128 stands for zero in the data rows.
Here are some points:
[124 137 140  57 167 140 156  89 126 136 140  84 115  81 105 118 127 137 115]
[127 145 100 130 150 126 131 110 106 118 123 119 160 121 126 139 147 130 121]
[161  91  67  49 173 117 146 122 133 126 145 101  89 127 160 103 114 158 138]
[116 131 125 155 136 121 139 145 111 128 134 139 135 153 113 136 123 118 142]
[126 130 149 125 125 143 156 123 129 115 160  99 136 132 123 135 131 108 158]
[147 119 126 167 114 116  87 144 142 138 112 149 127 126 148 164 123 162 117]
[157 155 123 153 152  66 173 101 118 129 126 178 133 117 101  49 122 142 140]
[108 140 153 110 148 119 139 112 119 138 131 108 117 142 120 105 140 143 118]
[ 86 104 147 156 140 130  92 143 108 120 113 189 176 135  70 131 126 106 182]
[ 99 126 123 134 139 143 111 127 121 127 126 139 148 121 126 140 139 104 107]
[125 119 117 150 146 136 107 127 132 120 120 151 106 126 121 131 122 148 137]
[ 90  95 146  96 103 139 131 137 142 166 131 133 145 116 116 128 105 105 146]
[ 80 119 119 102 140 124 180  87 130 157 138 117 103 168 102 125 112 108 147]
[ 39 108  68 123 234 133 255 115 231 103 177 255 242 169 134 161   0  37 204]
[150 118  89 109 140 136 147  84 107 132 135 127 134 120 123  94 108 140 124]
[ 92 173  85 169 121 115 137 189 109  84 113 226 135 161  77 137 129 130 128]
[ 69 130 161 118 144 153 159 167 160 175 146 142 113 146  84 119 162 109 148]
[ 92 138 147 104 138 147 129 145 136 129 116 120 117 151 102 115 101 120 117]
[140 134 114 158 105 136 126 122 182 111 126 156 120 149  99 164  71 106 158]
[197 172  58  60 191 100 164 145 100 122 145 109  87 169 168 130 121 114 134]
[ 98 137 142 149 157 155 165 158 220 124 134 162  91 174  81 106  85  99 144]
[155 103  91  71  77 163 176 104 116 149 180  66  78 116 108 150 122 129 115]
[122 179 235   0  85 196 110  37  94 187 114   4  99  85 102  26 198 155  22]
[122 140 112 106 135 148 128 118 105 134 139  83 148 122 136 120 156 128 145]
[132 143 133 153 136 112 123 108 114 132 131 128 132 121 132 127 155 113 142]
[144 129  83 115 162 103 109 158  77 126 112 147  89 174 124 133 127 157 123]
[159 129 131 141  96 132 114 111 131 138 133  87 118 140 184 142 121 110  74]
[129 129 162 140 106 136 143 132 154 140 121 108 140 104 135 120 145 133 113]
[123 111 126 131 110 147 121 132 153 124 143 127 148  86 121 146 124 111 141]
[ 83  40 171 145  72 118 112 192 138 118 108 187 104 153  93 109  70 150 171]
[123 125 139 132 127 114 143 128 120 131 122 116 139 131 133 129 120 118 119]
[177  99 115 162  67 146  70 184 110 121 141 156 169 124 135 137 176 115 142]
[144 101 160 133 112  98 143  99 102 122 122  78 113 128 172  99 108 163 100]
[115 160 118 111 133 134 132 133 131 150 122 103 146 145 143 156 140  95 138]
[147  78 119 103 105 146  99  90  98 148 111  72 118  63 226 165 122 107  26]
[115 124 114 124 117 146 130 139 121 136 128 115 109 154 142 131 127 116 122]
[100  58 133 118  92 179  79 133 122 155 128 106  74 146 114 122 131 141 121]
[111 129 166 160 146 107 134 121 124 142 103 101  78 151 144 164 121 124 112]
[117  96 117 122 143 133 148 134 121 150 134 126  99 127 117 101 138 102 117]
[ 89  87 144  55 101 124 101 108 145 142 142 110 143  89 112 124 124 109 150]
[165 106 120  94 121 114 116 183 112  81 131  47 228 139 121 171 123  81  99]
[114 148 127 157 123 101 139 137 116  81 124 174 130 150 111 171 102 128 147]
[130 112 109 140 128 135  96 122 124 142 112 113 167 109 115 141 122 143 118]
[130 125 141 129 130 126 122 122 133 154 121 133 117 130 116 114 126 146 134]
[183 135 125 119 115 130 157 141 112  91 140 112 157  79 143 110 124 138 117]
[191  90 191 133 103  77 124  64 115 190 109   7 164 116 190 167 171 166 107]
[101 201 173  84 127 177  99  98 174 148 137  32 147 126 121 132 186 193  94]
[156 127 182 255  52  78  90 151 169  59 131 255 158 141 172 119  87  79 202]
[114 129 110 122 124 151 114 128 165 141 120 157 143 114  93 127  96 141 157]
[ 96 109 170 137 127 110 153 108 133 156 117 139 122 140 113 104 127 176 141]
16 more points follow, each with its number after it:
[ 87 108 117 109 132 168  98 145 110 150 119 156 110 122 113  99 134 119 125] 0
[186  55 126 153 113  65 154  76 142 115 113 130  88 134 163 176 100 159  95] 1
[ 86 122 180 152 122  86 185 103 119 148  89 172 117 113  96 112 152 157 122] 2
[126 138 120 113 120 113 139 129 108 134 115 135 105 145 142 129 116 142 123] 3
[ 98 135 141 158 143 139  87 169 162 107  91 176 107 136 139 156 108 127 115] 4
[138 113 146 138 133 112 136 122 110 137 109 130 100 111 131 104 136 159 118] 5
[172 105 106 172 126 118  92 167 129 115 128 141 135 117 144 161 116 158 154] 6
[ 94 118 194 136 129 136 116 108 176 112 126 151 122  87 119  79 110 124 129] 7
[  0 255 121  90 180 180   8 140 171 146 128  91 181 255 134 165 115 121 156] 8
[162 159  90 174 183  80 131 134 129  91 149 155 152 180  78 120 152 113 144] 9
[196 122 140 168  71  83 105 134 107 132 128 123  95 160 182 188 102 164 152] 10
[126 251 154 144   0 120 230 135 191 139 101 165 213  52 114  90  30 102  80] 11
[170 120 118 185 120 118 137 131 127 114 131 139 103 123 125 142 119 137 125] 12
[190 151 159 102 148 106 208  48  79 116 146  56  82 104 156  84 157 124 119] 13
[169 112 132 150 111 126 144 131 118 144 136 124 139 101 125 123 134 128 136] 14
[105 116 135 123 133 108 128 129 112 113 117 122 127 122 127 128 133 111 130] 15
Which of these numbered points is nearest to each point below by angle, seen from the average point of the first points? Its number follows each.
[145  87 126 135  96  98 133 105 137 105 112 135  99 125 160 165 116 147 114] > 1
[129 138 144 139 147 100 129 106 119 133 115 167 168  98 124 113 144 134 135] > 2
[187 121 132 173  96 118 197 108 100  59 140 170  71  91 127 122 135 107 120] > 12
[103  88  72 146 127 197  58 150  95 186 136 180 143  90 104  71 138  97 145] > 0
[131 152 107 142 161 122 139 129 131 127 127 154 134 145 111 122 122 122 138] > 9
[157 197  34 135 193 119 117 104 140  89 136 148 173 124 100 146 148  98 192] > 9
[163 125 110 165 152  98 125 100 101  99 125 139  86  89 146 113 143 206 119] > 5
[ 26 145 102 135 215 225  62 115  85 165 101 187  93 104  63 126 142  42 101] > 0
[130 113 146 160 103  88 120 131 114 136 109 160 133 138 150 148 115 142 143] > 10
[119 101 143 111 124 137 134 108 126 156 135  99  96 110 116 101 116 151 111] > 5
[159 124 104 152 148 120 159 133 128  87 134 154  95 112 111 117 135 128 137] > 12
[131 117 118 159 139 112 132 135 132 142 117 154 110 122 124 145 124 121 126] > 12
[132 138 104 127 167 134 133 112 127  98 130 132 135 137 130 103 119 121 141] > 9
[146 139  56 143 171 135 144 118  96 152 161 127 158 152 126  86 170  55 169] > 9
[118 148 122 126  96 143 125 152 155 126 143 148 175 133 115 135  81  94 142] > 11
[  0  33 233 167 191 193 167 130 220 197  94  83 214  81 116  75 131   1 105] > 7
[157 168 151  95 154 107 172  71  81 120 150  37  94 140 153 107 200 117 122] > 13
[153 131 101   0 100 180 232  60  61 140 200   6  81 181  91  88 115 144 169] > 13
[144 136 137 160 103 112 170 108 152 106 136 132 165 105 124 135 101 130 138] > 11
[136 106 206 155 130 123 172  98  81 161 122  97  94  98 139 121  93 147 117] > 5
[107 104 171  67  77 105 189 146 155 158 154 104 142 196 112 148  54  99 120] > 11
[121 118 132 134 127 113 117 133  98 118 119 134 133 127 151 131 139 123 129] > 15
[145 171 116 104 124 127 116 133  68 126 148 131 111 138 162 149 165 123 112] > 3
[124 131 152 118 133 109 153  86 101 132 152  89 112 130 126 124 156 103 120] > 13
[176 112 126 132 125 112 158 116 139 114 126 140 147  71 128 115 118 113 146] > 14
[148 166  46  87 178 143 106 102  57 144 181 102 206 149  79 105 142  18 172] > 9
[131 110 159 110  94 134 153 127 146 148 131 131 138  98 113 134  99 116 142] > 11
[ 50 139 132  85 135 136  75 148 131 134 128  91 174 156 165 155 163 114 117] > 8
[145 112 174 160 167  90 135  76 227  92 149 141  99  75 101 128 124 116  96] > 7
[ 91 123 153 153 140 155  98 154 177 117 104 170 116 128 125 153 111 126 117] > 4
[157 124 167 183 149  65 154  70 154  95 131  98 131  99 155 160 119 135 118] > 1
[160 145 111 137 103 127 146 114  96 130 145 131 151 119 120 133 129 104 126] > 14
[ 79  91  93  49 150 190 112 179  92 152 125  94  47 177 102 115 149  64 173] > 0
[174 123 142 146 111 118 155 152 111 112 147 129 135 115 135 120 150 101 134] > 14
[ 86 116 171 138 125  96 143  69 135 150 103 166 105 119 112 124  94 125 180] > 2
[164  88  88 148 122 125  61 151 158 137 122 185 162 120 144 140 135 142 136] > 6
[150 116 120 162 139  61 100 173 121 101 104 162 115 142 131 141 131 141 174] > 6
[161 144 158  51 140 101 144 146 138 171 100 103  49 168 151 114  82 215  57] > 3
[164 135 115 128 100 149 116 128 101 127 141 116 130  96 154 115 134 112 125] > 14
Here are 16 other points, each followed by its number:
[128 192  56 210 218 125  19 131  95  88 130 167 138 140 159 147 155 195 112] 0
[115 114 158 147 103 138 128 136 143 139 138 107 165 106 115 128 156 106 122] 1
[116 126 124  94 128 141 121 124 125 133 130 105 120  97 147 126 133 141 101] 2
[153 132 180 158  92  91 158  79 117 124 125  83 144  95 155 121 180 114 110] 3
[129 139 126 101 159 133 170  98 109 141 129  94 124 123 124  86 134 116 132] 4
[112 138 145 101 149 123 143 133 119 139 145 109 120 143  89  76 127 139 145] 5
[ 27 255 115 190 167  78  23 106  55   0  61 255 193 192  73 180 135 189 186] 6
[253 127  80   0 140  51 153  49  58 183 166   0 112 113 180 134 146 199   0] 7
[104 120 112 129 106 155  99 159 124 125 133 172 132 166 120 114 124 107 135] 8
[152 125  95 123 108 140 132  98 134 112 148 102 135 127 120 147 105  97 143] 9
[180  92 143 111 136 104 153  62 146 147 128  73 119  87 149 140 140 154 124] 10
[123 107 101  89 141 169 116 139  92 130 137 106  52 208 144 127 112 106  86] 11
[ 66 162  80 107  67 152  75 163 129  86 171 218 155 133  97 149  61  90 165] 12
[193 122  92 122 105 124 158 118 143 141 123 167 124  90 146 121  90 128 133] 13
[105 142 136 178 139 140 114 139 176 109 108 162 152 110 111 154 106 130 127] 14
[113 126  70  84 130 159 116 147 120 140 115 163  94 154 114 138  81 128 126] 15
The same question for these:
[226 105  99 132 122  98 190  80 163 121 136 194 107  16  86  61 105 109 156] > 13
[108 167  66 110  98 160 142 138 129  23 192 203 104 134 104 148  79  87 168] > 12
[133 167 135 125 134 124 130 129 128 129 129 153 134 127 118 141 124 113 134] > 6
[ 72 161 123  99 145 157 111 134 116 173 128 120 127 124 191 134 130 128 113] > 2
[147 101  72 128 167 146 146 139 125 107 135 150 116 186  96  97  39 161 156] > 15
[128 124 156 144 123 111 138 142 157 120 116 140 131 116 144 136 106 128 126] > 14
[ 79 198 105   0 255 202 168   9  83 216 129   0 171 117  81  92 169 131 112] > 4
[162  97 114 108  65 159 149  94  93 141 188  39 139 112 160 174 153  76 115] > 9
[147 114  82  90 137 137 119 183  88 107  94 225  85 200 110  77  71 129 125] > 15
[ 95 119 109 107 148 142 137 136 126 132 127 144 104 151 100 125 138 107 138] > 15
[135  99 140 130 113 135 152 116 135 128 120 108  86 124 141 125 125 149 141] > 10
[152 116 136 115 145 154 153 101 162 121 159 107 128 116 113 125 113 103 149] > 9
[100 181 141  13  84 212 126 168 223 127  57 104  68  99 149  88 104 111  38] > 2
[168 136 159 183 125 106 150  94 152 110 124 117 143  95 149 137 148 131 115] > 3
[126 109 182 119 163  94 152  70 109 115 103  35  90  68 187 127 159 201  97] > 10
[ 52 111 118  56  75 227 104 169 121 194 146  34  78 244 165 188 114 136  94] > 11
[168  98  76 112 102 137 145 144 112 133 110 130 115 161 127 145 116 148 141] > 15
[ 67 152 129 157 167  99  98  85 124 200 102 151 159 155  90 100 175  98 153] > 6
[133 181 101 140 176 122  84 132 113  76 117 111 145 142 154 134 155 159 101] > 0
[118 170 144  84 146 147 144 152 130 137 128 131 102 121  80  69 132 148 138] > 5
[  9 122  82   0 141 217  35 110 135 172 130  74 183 163 117 149 100 125 148] > 15
[213 163  18 140 254 128 117 135  25  54 105 175  69 119 143  53 193 195 119] > 0
[109 128 110 121 154 163  99 146 144 132 121 137  98 139 108 134 147 126 123] > 15
[114  94 146 223 107 114  68 156 150 144 106 160 147 136 120 128 122 142 130] > 14
[145 136 116 151 128 140 145 132 149 144 136  94 129 144 154 126 132 123 151] > 9
[168 103  82 132 116 150  84  69 169 101 131 134 131 110 147 200 122 175 127] > 9
[124 118 141 141 126 149 117 135 131 134 131 110 135 127 127 143 152 124 123] > 1
[129 189 139  50 213 182 182  64 169 105 131  96 143  56  90  74 152 137 124] > 4
[140 152 143 135 120 127 148 105 124 132 126 125 127 116 148 136 133 115 104] > 3
[110 110 151 128 119 123 108 161 131 110 100 158 109 147 128 113 114 112 122] > 8
[ 95 221 204  68 151 143 156 141 137 146 136 109 144 138 104  76 164 170 100] > 5
[141 132 117 154 114 123 111 131 145 119 125 172 146 111 118 143 109 131 140] > 14
[119  65 152  24  72 204 120  93 149 179 172   0 123 101 201 191 199 108  42] > 2
[154 102 120 116 100 132 133 125 120 119 125 102 127 141 140 120 152  91 147] > 9
[119 138 124 157 140 132 127 122 140 107 120 162 124 113 111 125 124 140 124] > 14
[136 108 111 119 106 176 114 179 105  59 160 143  59 141 150 123 124 105  92] > 11
[ 60 152 156  86 124 139  82 142 137 154 122  95 174 147 169 147 135 131 122] > 2
[129 120 126  60 136 137 124 147 118 151 120 130 100 136 117 103 111 164 102] > 15
[236 145  47 139 127 127 104 142 196 110 150 142  98 251 134 255  52 211 151] > 15
